Each path below is one point turned by a fixed rotation once a step. After each direction that follows a path, write how fast that rotation turns it, in degrees each step (0 if it stays still).
Each turn is a multiple of 5 degrees from 10 to 175, or 0.
Each row of a path follows its step; steps can be skipped.

step 0: [-25 -25  12  -6  -5  15   7  16  27  21 -20 -13  -2 -46 -11   6  12 -26
  21   9   3   3  -1 -18  -5 -30  -6   1   9 -35  -8   9  31  -3]
step 1: [ 15  -7 -26   7 -12 -25 -55 -21  16  16  -1  -6 -11 -43  22  -6   3   9
  14   4 -32  14 -11   2  -6  10 -21  -3  11  -9  11  -6  17   4]
step 2: [-18  14  47  13 -18 -16 -17 -12  13   3  -3  15   9 -12  -8  -3  14  14
 -25 -15 -15  16  26 -33 -10  -9 -37  -1  -3   1  -4 -36  -2  -2]
step 3: [ 10 -10  14 -21  16 -14 -11  18   2 -25   6  28  26 -13 -15  34  10   2
  21  30 -22  -6  26  13  10   1 -28  33   4 -24  -1 -12   6 -16]
step 4: [ 13   0 -17   0  -7 -40  19  15   2 -15 -37   6   3   5   9 -19   1  -5
  16  -7  -4  27  13 -11 -32 -15 -34  22 -14 -18   0  27  24   1]
step 6: [ -3  -9  19   5  29 -15 -20  15  -5   4   5   4  -3  -9  11 -12  22  15
   7 -40  18  19  45  13   4 -22  12  31   8   4  34  -3 -17 -10]
step 7: [ 18  -2  -4  24 -19 -11  16  -6  -4   6  33 -15  23  23   9  23  29 -13
   1  20  23   9  28   8 -22   8   2  26  -6 -18  34 -12  27  -2]
step 8: [-27   6  -8 -12 -10 -32  -9   9   2  17  31  18 -22  24   1  -4 -10 -11
  -9  17  13  29  18  25 -13   1  -9 -10 -31  -3   2  34  -5 -34]
step 9: [ 13  21 -19  -5  18  -7  14 -12 -18   8  35 -14 -15   7  31  -7  13   1
 -14 -19  22 -11  28  -4  23   2 -21  17   5 -13 -46   7 -18 -14]
Speeds:
[-4 -2  1 -4 -6  6  3 -9  7 12 -4  9 14 13  0 -4  5 -3  1 -1 -4 16 -4  2
  1  8 -2 -5 -7  2 -2 -4 -5  6]	125
[  5  -7   9   0  -2  -5   0 -11   0   0  -4  -2 -12  -2  -3  -4   4   1
 -10 -14   0  -4  -1   4  14  13  -9  -1  -2   7  -1  -2  -4 -10]	100
[  1   1   2  -5   3   3   3   2  -4 -14   2   4   8   4  12  -4 -16 -11
  -8   6  -4  -3   3  -1  -2   2 -12   2  -7  -2  -8  -3  -4  -9]	65
[  2  -7  -6   2  13   2  11   6   1  10  -1   4  -7 -11   7  -5  -3   4
  -5   1   5  12 -10  -3  -3   6  -3   0   9  -7 -10   5  -2   0]	80
[ -5  -9   5   5  -9  -3  -1   8  -2  -3  18   2   2   0  -3   4   0   8
  -3  -4   1  -5 -10   3  -7   4 -13   3  -3  -5   5   3 -11  11]	70

step 0: [ 12   5  27  18   5  -8  -1  -6  30  18   2  15  15  10 -24   4 -30  28
   1  44 -12  17 -15  -6  40 -14  12   2  10  17  12  10  -2  14]
step 1: [-26  -8  -2  14 -22   1  30  15   8 -19  16  34 -28  16  13 -12 -27   1
  12  11  19 -10   8 -27 -14 -31 -16  11 -15  15   4  -7  -8 -26]
step 2: [-17 -32  -2  -1  -5 -19 -26   3  19  -8 -42  13 -25   2 -30  -1   5  -5
  -8  19 -26  10 -15 -27  14  13  -5  21 -13  14   5  22  10  21]
step 3: [ 17  23  12   4  22 -12 -18  17  22  17 -12  17 -11  11  20 -18  -9  -5
  -2  28  29 -22  -4 -22  17 -30  13  15  10  -3  12   7 -27 -30]
step 4: [-27 -22 -12  42   4  -8  -5  16  -7 -30  27  16  -1  25 -13 -26   7  16
   7   9 -20 -15 -18   3  26 -16  -9   8   9  28   4  20  12   8]
step 6: [ 26  -8  18  28   1  -4  -4   8 -42  -6 -27  13 -32  11   4 -27  -1   8
 -10  22   3   9 -16 -20  19 -17   6  31   1  26   3 -25   6   0]
step 7: [-30   9  15   5  -3 -51 -19  26  15 -12  12  21 -16  14 -20  35   2   8
  15 -11  13  -3  -6 -21  25 -15  16 -10  19   7   4   8   3 -12]
step 8: [ 22 -30   2  27  20  14   8  -5  14 -20  -3  -1  -2   1 -38   0 -16 -26
  12  25   7 -11  26  -4  28 -15  -2  32 -16  23   7   4 -11 -19]
step 9: [-17  -5   3  -2 -25 -21  -3  24  16 -12  -5  12 -46 -11  22 -33  19   2
 -25   1  11   4  17   1  40 -20   7   5  -5   1   8  -5  29  -5]
Speeds:
[  9   8 -13   8  -8   7   0  -4  -7  -7   0   1  -8   0   4 -13  -1   3
   6   7  -1   6  10  -1  -2  -9   0   2   8  -7  -4  -7  -7  -7]	140
[ -5   2  -5  -4  -1  -1  10  -5   4  -4   0   9  -6  -2   2  -3   1  -4
  -9   3  11  13  -8  -2  -4   9  -1  -2  -2  13 -11 -10  -5   9]	85
[  7  -9  15  -1  -2   3  -4   1  -2   6  15   2   2  -4  11 -11  -2   2
  -6   9   6   0   1  -1  -1   3  13   3  -3  -2   9  -8   0   1]	130
[ -8  -2   0   3   7   9  -4 -12   5  -8  12  11  14   2  -5   5   2   2
   5   3   6  -3   7   0   4 -10  -6 -10   4   4   3  -6  -1   4]	100
[ 2  7 14  0 -1 13  5  7 -5 -5 -3  1  0 11  7 -5  8  0 -5 -9 -5 -5  9 -2
 -2 -2 -6 -1 -7 17 -1  2 -4 -4]	145

step 1: [-12  19  37 -10 -16  27 -15  13  23  37 -19   5  30  -6   1  -3  -4   2
  15  -3  19 -28  -4   3  16  -7   2 -15  10  40  19  -2   8  -1]
step 2: [ 10   1  13 -19  32 -19  -9  26 -15 -20  -4  13 -12  11 -28   3  -6   0
  -2  16   5 -11  14  22 -18  -7  27  22  36  -4  17 -28  -3  27]
step 3: [-32  -4  -5   8 -15   0  -3   6  12 -21  32 -27  17 -19 -19 -15   1  16
  -2  -9  14  30   1  23 -18 -18 -17   7   7 -17   3  -9  36 -29]
step 4: [  2   4 -11 -15  -7 -10 -16 -12  22  23  17 -20  38 -15   5  24  -3  -1
   4 -21 -10 -25  -8 -10  -2  34  16  10   7   1 -16  15  27  40]
step 5: [  5   4  20   2   1  14 -21  21 -15   6   0  19  21  -9   8 -30 -40  -1
 -34  12  -4  15  21  11  39   5   9 -11   0  12  21 -22  -2  22]
step 6: [-15  -8   8 -13  -4  -4   5  20 -33  -2  13  12  13  17 -42  -8   2  44
   8  -1  -5  -9  -4  31 -23  -9  13  14 -12   5 -35   1 -13  -4]
step 7: [-24  12 -29  -6   0  31  24  15  12   0   6 -24   9 -19   6  18   1   5
 -14 -26  13 -33  -1  -6  14 -39  13   0  25   6  -5  -7  29  -9]
step 8: [ 29  24  27 -13   5 -20   3 -20  16 -19  34  -9  -9 -23   5  -6  -9 -13
 -31  -1 -11   1  -1  10  16   8  22  31   6 -18 -17  -4  -7  32]
step 9: [-30 -13   9  10 -27   3  -9  13  -5  15  24  -2  -4 -15  10   3 -17  36
  -7 -15  18  22  24  13  16  20 -29  16 -27  24   4 -15 -23  -3]
Speeds:
[ -6  -5   8 -12 -10   3  -5  -3   0  -6   2  -6  -1  -2   3 -14  -5   7
   4  -1  11  -1  -9  -5  -9   8  -1   2  -1   3  -8   8  -7 -11]	130
[ 15  10  -9  -9   4   4   5 -10  -2  -8   6  -9   5  -8   0   4  -1   5
   0   1   7   7  -4   0  -2  -1 -14   0  -4   3   5   4   6   7]	85
[  4   8   2  -9   8   3  -6   3  -7   5   8  15  -4  -2  -2   2   2   7
   6   0   1  -3   2  -5  -8 -13   0 -15   9   2  -4  -5  -2  -7]	80
[ -5   0  -6   8   2   4 -11   5   4 -11  -2   1  11  -9  -5   5  15   9
   3   2  -5  -9  -4  -2   4   1 -10   1  -5  -7  -3  -2  -9  -4]	115
[ -1  -2  12   8   2  -8   2   6 -12   3   9 -11  -1   6 -11  -2   5   7
  -8   1  -4  16  -2  -8   0  -3  -9   2   2  -2   0   0  -6  -1]	120

step 0: [ 11 -21   8  -9 -14   5  -5  16   9   7  10  32   6 -18 -16 -39  -5  19
  -4 -31 -28 -20  20 -16  23  29 -22 -25 -35 -16  -3 -14  11  17]
step 1: [ -4 -30   3  13  19   3 -17  -3   2  -6 -14  -5 -11  18  -2  31 -28 -26
  21  10 -32  28  27  39 -19  17 -20 -13 -22  -5  24 -11 -22   3]
step 2: [ 18  29   1  41  10   6  41 -44  14  12  23  -2  -6 -19 -15  16  -6  32
   7  -5  -1  22   7 -16  -7  13  16  17  -2 -17   2   2 -30   6]
step 3: [  2 -41   2 -14  -9  11  -8 -18  16  -7   6  18  51  27  29 -13   9  28
  -7 -35   5  32   2 -16  -5 -12  -1  18 -18  -1 -18 -10   7   8]
step 4: [-13   7 -11 -22  20   5 -20   1   8  19 -17  19 -41 -18  22  19   1 -11
 -25  -8 -10  41 -16  -7 -21  22  -4 -11 -20  -2   9 -29  17 -35]
step 5: [ 34  -3  -1   9   5  -4   3  -9 -19   0  35   0 -14  -1 -30 -49   2 -11
 -30  29   7  32   5  -4  17  34  -9   4  -7 -27  15   4  -7  16]
step 6: [ -5 -40  -3  -2  13   7   8  -9  12 -38 -10  -4  28  -3  -9 -23  10  -4
  34  12  -2  -3 -11 -10 -42   1  15 -30 -35  -9  -3  -9 -33  -2]
step 7: [-24  26 -26  16 -17  14 -22   1  17   4  -7  10 -49   6   2  -7 -17   9
   8 -34 -11   7  26 -17 -10  14  11  16 -22  -7 -34  -5 -35   2]
step 8: [ 15  -7 -20  26  10 -15  -5  12  11  19   6   0  31  39  -2  11 -28   9
 -17  11  -1  37 -22 -21  -3  20 -50   8  -3  -1 -11  24  -4   4]
Speeds:
[ -4  -2  -6   2   4   6  -6   0  -1   1  11   2 -16   3   6   0 -11 -10
   0  -6 -10   1   4   4 -11  -3  -6  -3  13   7  -6  -6   6   0]	115
[-18   4   2   0   5   1  11   0   3   4  -1   9  -3  -3   7  -1  -4 -11
  -5  12   5   3  14  -2   6  -3  -4   7  -5   3   0   4  -6  -5]	125
[  4   2   3   3   0  -3  -1 -13  -4 -10  -8   3  -2 -11  -1  -4  -2 -12
   2  -2   7  -1   4   8  -3   0  -5 -12   2  -3   9   4  -8  16]	80
[  5   0  17   1   4  -6  -4  -2   4   6   7  -2  -3   8   1  -5   7  -6
   2  12 -17  -4   5   0  -3   3   8  -5   0  -2  11   5  -1  -2]	85
[  9  13  -4  -1   0   1  14   5   6  -1 -11   2 -15  -9   2  -3  -1   0
   9  -4  -8   8  -5  -2   5  -2  13  -1   1   5   4  -2  -1  -3]	145
[  2  -6   5  -5  -3  14   9  -4   0   8  -3  -8   6  -1   1  -7   6   0
  -8  -7   2  -5   5  -3  -8   2  10  -5   9  10  -7   1 -15  -2]	100
[ -4  -1  -1   0   6 -10   9  -4  -6  -2  -4   6  14  12   0 -12 -14   1
   2  -2  -3   3   0   0   6   3   7 -14   3   5  -4  -2   8  -2]	135

step 1: [  9   8  -9  -9  18  -6  -2 -33 -15   1  13  25   4 -28  24 -33  46   1
  10  -1   2   1  31   4   0   7  20   3  11  23  28  31  11   8]
step 2: [ 17 -24  -7  -1 -26 -10  -8   6  14   6  12 -21 -27   0   0 -11  35  -6
   2   7 -23   8  33 -45  11   7   6  13   3  20  22 -22  26  28]
step 3: [-22  -1   5  -7  21  -8 -15 -14  12 -18   8  13 -55   6  -6   0  -8   4
   7  11   9  36  -2 -42  -8  32   1 -19 -26 -13  15 -23   0  10]
step 4: [-25  -6   2 -25   8  14   0   8  11  24  -9  16 -38 -27  15 -23  -8 -19
  -6  15  -9  30 -10  11 -43 -11  20 -30  20  -3   5  14  17  -7]
step 5: [-14  16   1  31  -6  17   9  14  46   6 -26 -28   5 -17   6   0  -5 -45
   8  15  12  -3  13   0 -21   3 -19 -12  23  17  17 -20  24   2]
step 6: [ -5  57 -24  20  38  11  -6  13  29 -16  21  -6 -11  31   2   4   8 -13
 -24 -10   6 -18  -6  -6 -15  12   8   2   8 -12  -7 -23   9 -21]
step 7: [ 16  25 -11   6  -6  22 -25   5  11  39   6 -10  -4  15 -23 -22  -5  38
  -7   3 -17  16  -2  11 -12 -24  -9 -22   8 -11 -32 -12   4 -40]
step 8: [ 17  23  20 -12  -2   6   1  -4  -5 -20 -30 -13   5  -6 -31   2   3  22
  25  11  23   9 -25  19 -14 -16 -53  17  26  12  -8 -18   4 -15]
step 9: [ 20 -10   1 -22  11  -6  18  -7   6 -33   4  20  23 -10  19 -27  16  -5
 -13 -18   7 -29 -19   4  11   4 -18  16  34 -22 -13 -22 -10 -41]
Speeds:
[ -3  -2  -6   2  -1   5   4 -11  -6   8  -2   7 -12  -1  -7   3   3  -4
  10   2  -5   4 -13   4  -6  -7  -6  -2 -16   3 -12   1  -2  -3]	95
[ -1  -6   0  13  -5  -6  -6  -5  -5  -4   0   2  -4  -3 -12  -4   2  -2
  -3  -4  -7  -6  -4   8   6   0   6  -2  -1  -8  13  10  -5  16]	20
[  2   0  10   1   4  15   1   3   1   0   4   7 -14   7  -9   8  -5   5
  -7  -3  -3  -4  10  -2  16  -2   5  -6  -5   0  -1  -6   2  -4]	95
[  7  -1   0   4   6  -3  -7   6   2   4 -14  -5  -4  -9   3  -2  -1   6
  -1  11  -2   0   4   1   5 -14   3   5  -7   1   3  15  11  -8]	120
[ -6   4   1  -5   3  -5   7 -12  -5   2 -18  -2  -4  -8   2   4  -7  -7
  -9   5 -11   1   2   6   7   8   1   3  10   1  -1  -5  -8  -5]	80

step 0: [-19 -21 -17  -7  -8  -5  24  -4 -19  32   2  -4 -17  29  -3  -7  -5 -23
  41 -12  27  34  -7  27  -1   8  -3  -3  -2 -20  13  32   1   1]
step 1: [  6 -10 -13  -9 -11 -24  37  -2 -12   6  -3   2 -15  20 -29   7  29  -4
 -20  25  -9 -11  20 -25   4 -20  -4 -28  -6  27 -32 -10  -1  26]
step 2: [ -9  20   7  10  11 -12 -21  -7 -10  42  48   3  33   3 -10 -11  -3   3
  34  15  -1 -12  -5   8  22  -6 -13 -15  -2 -23 -18  24  12  -1]
step 3: [ -5 -20 -18   0 -14   7   4  -6  36  38 -17  -3 -13   9   6  32  44  -6
  -9  -7  22  -5   4   6 -24 -20 -12 -10  -1   6  13  33  16  15]
step 4: [-20 -17  13 -28   3 -47   6  -2  28  -4  13   7 -15  -2 -28 -23  16 -15
  41   7 -14  -1   1   6   1  -9   4   6  -9   6 -41  -5  -3 -17]
step 5: [ 32  11 -14  10 -18   8  -8  20 -12  12  -2  -4   6  51 -17   0   6  -1
  26   4  36  -3  12   4   9 -28  -5   7  10 -26 -10  21 -10  29]
step 7: [ -3  -3 -35  -2 -24 -25 -12   1  -3   5  16  15  16 -12 -29   6  18 -21
   7   1  -4  -1 -16 -19  43 -39  -9 -25   2  11 -23   7  17  15]
step 8: [ -1  -6  24  23  -4 -17  -6   1  12  35  20 -17  -2  16  30   8  27  15
  34  37   7  16  25   9  -7   3 -11  -2 -12  -8  -3  40   3   5]
step 9: [ -5 -15   4 -43  -3 -17  24   0  14  15  -2   9   1  15 -41  -6  27  -8
   0 -38  23 -14   2  23 -25 -12  -3 -27   1   2  -2   8  21   7]
Speeds:
[ -6  -1   0  -5   2  -2  -6  -1   4   1  -3   1  -4  -2  -9   8   1 -14
  -2  -1  -6   4  10  -3   8   8  19  -3   7   8  -9  -8   3   5]	125
[ -1  -3   3  -2  -1  -7 -13  -3  16   2  -5   2   3   2 -10   6   3   8
  -5   4   3 -10   2   7  -8  11  -9   2   8  -8  -2  -3   4  -7]	60
[ -2   0   6   4  -4  -1   5  -4   6   1   6  -5   6  -7  -2  -1  -1 -18
  -8   2  12  -2  12   0   4   4  -4   6  -4  -8  11   3 -13   5]	130
[-12   6  -3  -2   4   6   3  11   4 -12  -2   5   0 -13   0  16   7  -3
   9   5  -6   2  -3  -3   1   0  -8   2   2  -5   2  12   1  -1]	85
[ -4 -10  14  -6   5  -5  11   5   5  -3  -1  -2  -1   3  -5   6  -6   3
  -9   0 -12  -7   3  -6  -8  -6   0   0 -16   2   3  -1   5   5]	140
[ -6   9  -1   2   0 -10  -2 -11  -7  10  -9   2   1  -1   0   8  -2  10
 -10  -3  -5   1  -3 -10  15   5  -5  -6  -6  -4  -1   6  -5   2]	70
[  7   3  -9   5  -8   9  -2   9  10  -2  -1   1 -10   3   2   1   6   3
 -16  12   1   2  -3   5   0   3   4  -4 -12   1  -7   5  -7   7]	160
